In the data rows, zero lies at 4.5, halfway between 4 and 5.
The rows fall into hidden groups. There are 2 groups. Groups can overlap: rows of different groups may look alike. The first row asked about is in group 0, and each new group gets the next number.
The table, row by row:
[6 6 4 8 5 3 6 5 3 3 6 5 5 3 6 3 0 4 7]
[3 5 3 8 4 5 4 5 3 7 7 4 2 5 5 4 5 7 4]
[5 5 3 2 3 4 2 4 5 3 4 4 7 4 5 4 4 5 8]
[9 6 4 4 3 5 6 4 4 1 5 4 7 4 7 1 4 3 5]
[2 4 5 6 4 5 1 5 4 8 5 5 0 5 8 3 6 5 3]
[4 5 4 7 4 6 2 6 3 8 6 4 1 5 7 4 7 6 4]
[1 3 5 1 4 4 4 2 7 6 2 4 1 4 3 2 4 5 0]
[4 5 4 7 4 5 3 6 3 8 7 4 1 5 7 4 6 6 4]
[6 3 5 4 6 3 4 4 6 4 7 4 6 7 4 7 4 4 6]
[5 2 4 6 5 4 3 4 5 3 6 4 7 5 3 4 7 3 5]
[1 3 6 4 4 5 1 4 5 7 5 5 0 6 7 3 6 4 3]
[1 4 4 1 4 4 5 2 7 5 2 4 2 3 2 2 3 5 0]
[6 3 5 7 6 3 4 4 5 4 7 3 4 7 5 6 3 3 5]
[9 6 5 5 2 5 5 4 3 2 4 4 7 4 7 1 6 3 5]
[6 3 4 0 4 4 4 5 6 2 3 4 6 5 3 6 6 5 6]
[4 6 3 7 5 5 6 6 3 3 7 5 6 2 2 3 2 6 5]
[6 7 5 5 6 5 4 6 2 1 4 4 7 3 3 3 3 3 5]
[7 6 3 0 4 6 5 7 5 1 2 5 7 3 2 6 7 4 5]
[5 4 3 3 3 4 3 3 5 2 3 4 7 4 3 4 6 4 5]
[6 2 3 4 5 4 3 4 6 2 6 4 7 5 2 4 7 4 5]
[6 3 4 0 4 4 5 5 6 2 2 4 6 5 3 6 6 5 5]
[6 2 5 1 4 3 8 5 6 2 3 3 4 7 0 7 7 5 3]
[5 4 4 3 4 3 3 4 6 3 6 4 6 6 4 5 4 4 7]
[8 5 4 5 4 5 5 4 4 2 6 4 7 5 5 4 3 4 6]
[2 5 4 7 3 5 3 4 4 8 6 4 1 5 6 3 5 6 3]
[3 6 3 7 4 5 6 4 3 5 7 4 5 3 2 3 2 7 4]
[1 3 6 5 4 5 1 2 4 8 5 7 3 5 8 3 7 4 2]
[5 5 3 1 3 4 2 4 5 3 4 4 7 4 5 4 4 5 8]
[4 2 6 1 6 3 4 6 8 1 3 3 4 6 2 1 8 2 2]
[5 5 3 2 2 5 6 5 5 2 1 4 6 4 1 5 7 4 4]
[1 5 3 3 6 5 6 3 6 2 4 5 6 1 0 4 1 4 1]
[5 6 3 2 2 6 7 7 5 2 1 4 6 2 2 6 8 2 4]
[1 3 6 4 3 6 6 4 6 6 0 7 5 2 3 4 7 4 4]
[6 5 5 8 6 3 4 4 4 5 6 3 2 6 7 7 1 4 5]
[6 5 4 4 6 5 7 7 6 6 5 2 1 7 5 7 3 5 3]
[7 3 4 2 6 3 6 5 6 3 8 4 5 6 3 5 5 5 5]
[3 4 6 5 4 6 3 3 3 8 6 6 4 5 7 4 8 5 3]
[5 5 4 6 6 4 6 6 5 6 5 3 1 6 6 7 1 5 4]
[5 5 3 2 3 4 3 4 6 3 5 4 7 4 5 4 4 5 8]
[6 3 4 2 6 3 5 5 6 3 7 4 6 6 3 5 5 5 5]
[6 7 5 7 6 3 4 4 3 4 7 5 6 5 6 7 0 5 8]
[1 5 4 4 4 4 5 2 6 6 4 4 2 3 3 3 3 6 1]
[5 4 6 3 4 4 5 4 7 4 4 5 6 6 4 6 3 3 6]
[6 6 6 6 1 4 5 5 2 2 4 4 5 4 7 1 4 3 6]
[6 6 6 7 7 2 4 4 3 6 7 6 5 6 6 8 1 5 6]
[6 6 3 1 3 5 4 6 5 1 2 5 7 3 3 6 6 4 6]
[4 5 5 5 4 6 4 3 2 7 6 5 4 5 5 5 8 6 3]
[1 3 6 5 4 6 1 3 4 8 6 7 3 5 8 3 8 4 3]
[5 7 3 1 3 7 7 8 5 2 1 4 6 1 2 5 8 2 4]
[5 6 4 8 6 3 5 5 4 4 6 4 4 4 5 5 0 5 6]
[2 3 6 5 4 5 1 2 4 8 5 7 3 5 8 3 7 5 2]
[5 6 4 6 5 4 5 3 3 2 6 5 6 4 5 6 1 5 8]
[3 6 4 1 4 8 7 6 5 5 1 5 5 2 4 5 6 4 4]
[4 5 5 5 4 5 5 3 2 7 6 5 5 5 5 5 7 6 3]
[1 3 6 4 4 4 1 4 5 7 4 5 0 5 7 3 6 4 2]
[6 6 3 1 3 6 7 7 5 2 1 4 6 2 1 6 8 2 3]
[5 7 6 4 6 3 7 4 3 6 5 5 5 5 5 7 2 6 5]
[6 5 5 8 6 3 4 4 4 5 7 4 3 7 7 7 1 4 6]
[5 5 3 6 6 5 5 7 4 6 6 3 2 5 5 5 5 6 4]
[2 4 5 6 4 5 1 6 4 8 6 5 0 5 8 3 6 5 4]
[5 4 3 1 4 4 3 4 6 3 4 5 7 4 5 3 4 6 7]
[6 6 5 9 6 3 4 4 3 5 6 5 4 5 6 6 0 4 7]
[6 6 6 4 6 3 7 4 3 6 5 5 5 5 5 7 2 6 4]
[4 4 5 5 4 5 5 2 2 6 6 6 5 5 4 5 6 7 3]
[4 5 5 7 4 4 5 7 3 2 6 5 6 3 3 2 3 6 7]
[2 4 5 6 4 5 1 5 4 8 6 5 0 5 8 3 6 5 4]
[6 4 6 8 5 4 5 4 3 5 5 5 6 5 5 4 2 3 5]
[5 6 4 3 8 8 6 3 0 4 1 3 7 4 7 4 5 8 5]
[5 2 5 7 5 4 3 4 5 4 5 5 6 5 3 5 6 3 5]
[7 6 7 3 2 5 4 5 3 3 1 4 5 5 6 2 5 4 5]
[1 5 4 4 6 4 4 4 7 0 4 4 6 2 1 4 4 2 2]
[4 5 6 7 4 4 5 7 3 2 5 5 6 3 4 2 4 5 7]
[3 6 3 6 5 5 6 4 4 4 6 4 5 2 2 4 1 6 4]
[2 5 3 5 4 5 6 3 5 5 5 4 4 2 2 3 1 6 2]
[4 2 6 5 4 5 6 4 6 5 2 6 5 4 3 3 6 3 3]
[1 3 6 5 4 6 1 3 4 9 6 7 3 4 8 3 8 4 3]
[4 5 4 6 5 6 3 6 3 8 6 5 1 5 8 4 7 6 4]
[3 6 6 2 9 6 6 3 2 7 1 5 7 5 5 5 4 8 5]
[5 6 3 3 2 6 6 6 4 2 1 4 6 1 2 5 8 2 4]
[1 4 5 3 4 4 4 3 6 6 3 4 1 4 4 3 4 5 1]
[6 4 5 9 6 3 3 4 4 5 7 4 5 6 6 6 2 3 6]
[6 5 6 4 7 2 7 5 4 6 7 5 3 6 5 7 2 6 5]
[1 2 6 3 4 5 6 3 7 6 0 7 4 3 4 2 6 4 3]
[6 5 3 5 6 5 6 7 5 6 5 3 2 6 5 6 4 5 3]
[2 3 6 5 4 5 1 2 4 8 5 7 3 5 8 3 7 5 2]
[1 4 5 3 3 6 6 4 6 7 0 7 4 2 4 4 6 4 4]
[8 6 6 5 1 5 6 5 2 2 4 4 5 4 7 0 4 3 6]
[3 4 5 4 4 6 4 4 3 8 5 6 4 5 7 3 8 5 3]
[5 5 4 6 6 4 6 6 5 6 5 3 2 6 5 7 1 5 4]
[6 4 4 1 3 5 8 7 6 2 1 3 5 5 0 7 8 3 3]
[5 2 3 3 7 8 7 2 2 2 4 3 7 5 7 3 7 7 4]
More rows, each followed by its group:
[5 3 6 8 5 4 4 4 4 5 5 5 6 5 4 5 4 3 5] 0
[8 5 5 5 5 4 5 4 5 3 6 5 7 6 5 5 3 4 6] 1
[1 4 5 3 4 4 3 3 6 7 4 4 0 5 5 3 5 5 1] 0
[4 7 3 7 6 5 5 5 3 3 6 5 6 2 2 4 2 5 5] 0
[4 5 4 6 5 6 3 7 3 8 6 4 1 5 7 4 7 6 4] 0
[5 5 3 6 6 5 6 7 5 6 5 3 2 6 4 6 4 6 4] 0
[6 6 3 0 4 7 9 9 6 1 1 4 6 2 1 7 8 2 3] 0
[5 5 3 4 3 4 4 4 4 2 3 5 7 3 3 4 7 4 5] 0
[1 3 5 5 4 5 1 5 5 7 5 5 0 6 7 3 6 4 3] 0
[7 5 5 7 6 4 4 4 4 4 7 5 6 6 6 6 1 4 7] 1
[5 4 4 2 3 4 4 3 5 3 3 4 6 4 3 4 5 5 5] 0
[2 2 6 3 3 5 6 4 7 6 1 7 5 3 3 3 6 4 3] 0
[3 5 4 7 4 5 2 5 3 8 6 4 1 5 7 4 6 6 4] 0
[5 5 3 7 6 4 5 6 5 5 6 3 3 5 4 6 2 6 5] 0
[3 5 3 8 4 5 3 6 3 8 7 4 2 5 6 4 6 7 4] 0
[3 4 7 5 4 5 5 4 4 3 1 5 6 4 7 5 2 3 8] 1
[6 4 6 5 5 4 4 4 7 4 5 5 6 7 4 7 3 3 6] 1
[4 5 4 4 4 5 6 3 3 5 5 4 5 5 4 6 6 6 4] 1
[6 4 3 1 4 4 3 4 6 3 5 4 7 4 4 3 4 5 7] 1
[6 3 4 1 3 4 7 5 6 2 2 3 5 6 0 7 7 4 3] 0
[1 4 5 3 3 6 6 5 6 6 0 7 4 2 4 4 6 4 4] 0
[5 4 6 5 5 3 3 4 6 5 6 5 6 7 4 8 3 3 7] 1
[7 6 5 9 5 3 5 4 3 4 6 5 5 4 6 4 0 4 7] 0
[6 6 5 7 6 3 4 4 3 4 7 5 5 5 6 7 0 5 7] 1
[3 6 3 2 2 7 7 7 5 4 0 5 5 1 3 5 7 3 4] 0
[6 2 5 0 5 4 6 5 6 2 2 4 5 6 2 7 6 5 5] 1
[6 3 3 2 5 4 4 4 6 2 7 4 6 5 3 4 5 5 6] 1
[5 5 4 6 6 4 6 6 5 6 5 3 2 6 5 6 2 5 4] 0
[4 2 4 6 4 4 3 4 5 3 5 5 7 4 2 4 7 3 5] 0
[1 2 6 3 4 5 1 1 6 7 4 7 2 5 7 3 6 3 1] 1
[5 4 3 1 4 3 3 4 6 3 4 5 7 4 5 3 3 6 7] 1
[5 6 3 7 6 4 5 6 5 5 6 3 3 5 4 5 2 6 5] 0
[5 2 6 7 5 4 4 4 5 5 5 5 6 5 3 5 5 3 5] 0
[2 5 3 7 3 5 5 4 4 7 7 4 2 4 4 3 4 7 4] 0
[3 2 5 6 4 4 4 4 5 4 4 6 7 4 3 4 7 3 5] 0
[6 6 6 4 7 2 7 5 3 7 6 5 3 5 5 7 2 6 4] 1
[5 5 5 1 5 6 9 5 4 7 4 4 5 5 4 5 6 5 2] 1
[1 5 4 5 3 5 3 3 5 8 5 4 1 4 5 3 4 6 2] 0
[7 5 5 9 6 3 5 4 3 5 6 5 5 5 6 5 0 3 6] 0
[7 6 3 0 5 6 6 8 5 0 2 5 8 2 1 7 8 4 4] 1
[6 6 6 7 7 2 4 4 3 5 7 6 5 6 6 8 1 5 7] 1
[4 2 5 7 5 4 3 4 5 4 5 5 7 5 3 5 7 3 5] 0
[5 5 4 7 3 4 7 5 4 1 7 5 6 2 4 0 1 5 8] 0
[6 5 3 0 3 6 9 8 6 1 1 3 5 3 0 7 8 2 3] 0
[4 4 4 2 4 3 4 2 5 3 3 4 6 5 3 4 4 5 5] 0
[2 4 6 5 5 5 5 4 4 3 2 5 6 3 6 5 2 4 8] 1
[5 4 4 3 3 4 4 3 5 3 2 4 6 4 2 4 6 4 5] 0
[2 4 5 5 4 5 1 5 4 8 6 5 0 5 8 3 6 4 4] 0
[6 2 4 6 6 4 4 4 5 3 7 3 5 6 4 5 5 4 5] 0
[5 3 6 6 4 4 6 4 5 5 4 6 6 4 3 4 5 3 4] 0
[6 5 6 5 7 2 6 5 4 6 7 5 4 6 5 7 2 6 5] 1
[7 3 5 4 6 6 3 4 3 1 0 5 7 4 6 1 8 4 5] 1
[5 5 3 7 5 5 4 7 4 7 6 3 2 6 5 5 6 6 4] 0
[6 3 4 6 6 4 4 4 5 3 7 3 4 6 5 5 4 4 5] 0
[5 5 5 7 6 3 5 5 5 6 5 3 2 6 7 7 0 4 5] 0
[6 4 4 2 4 4 3 4 6 3 5 4 7 5 4 4 4 5 7] 1
[6 6 5 9 5 3 4 4 3 5 6 5 5 5 6 5 0 4 7] 0
[5 6 3 0 3 8 8 8 6 2 1 4 6 1 2 6 8 2 4] 0
[7 5 5 6 5 4 4 4 5 4 7 5 6 6 5 6 2 4 7] 1
[9 5 6 1 4 5 6 6 4 2 3 2 4 6 5 1 6 2 4] 0
[1 4 4 3 4 4 4 2 6 6 4 4 1 4 4 3 3 6 1] 0
[3 5 3 8 4 5 4 5 3 7 7 4 2 4 5 4 5 7 4] 0
[5 5 4 3 4 4 2 4 6 3 5 4 7 5 5 5 4 4 7] 1
[5 5 3 4 2 5 4 4 4 2 2 5 7 2 3 4 7 3 5] 0
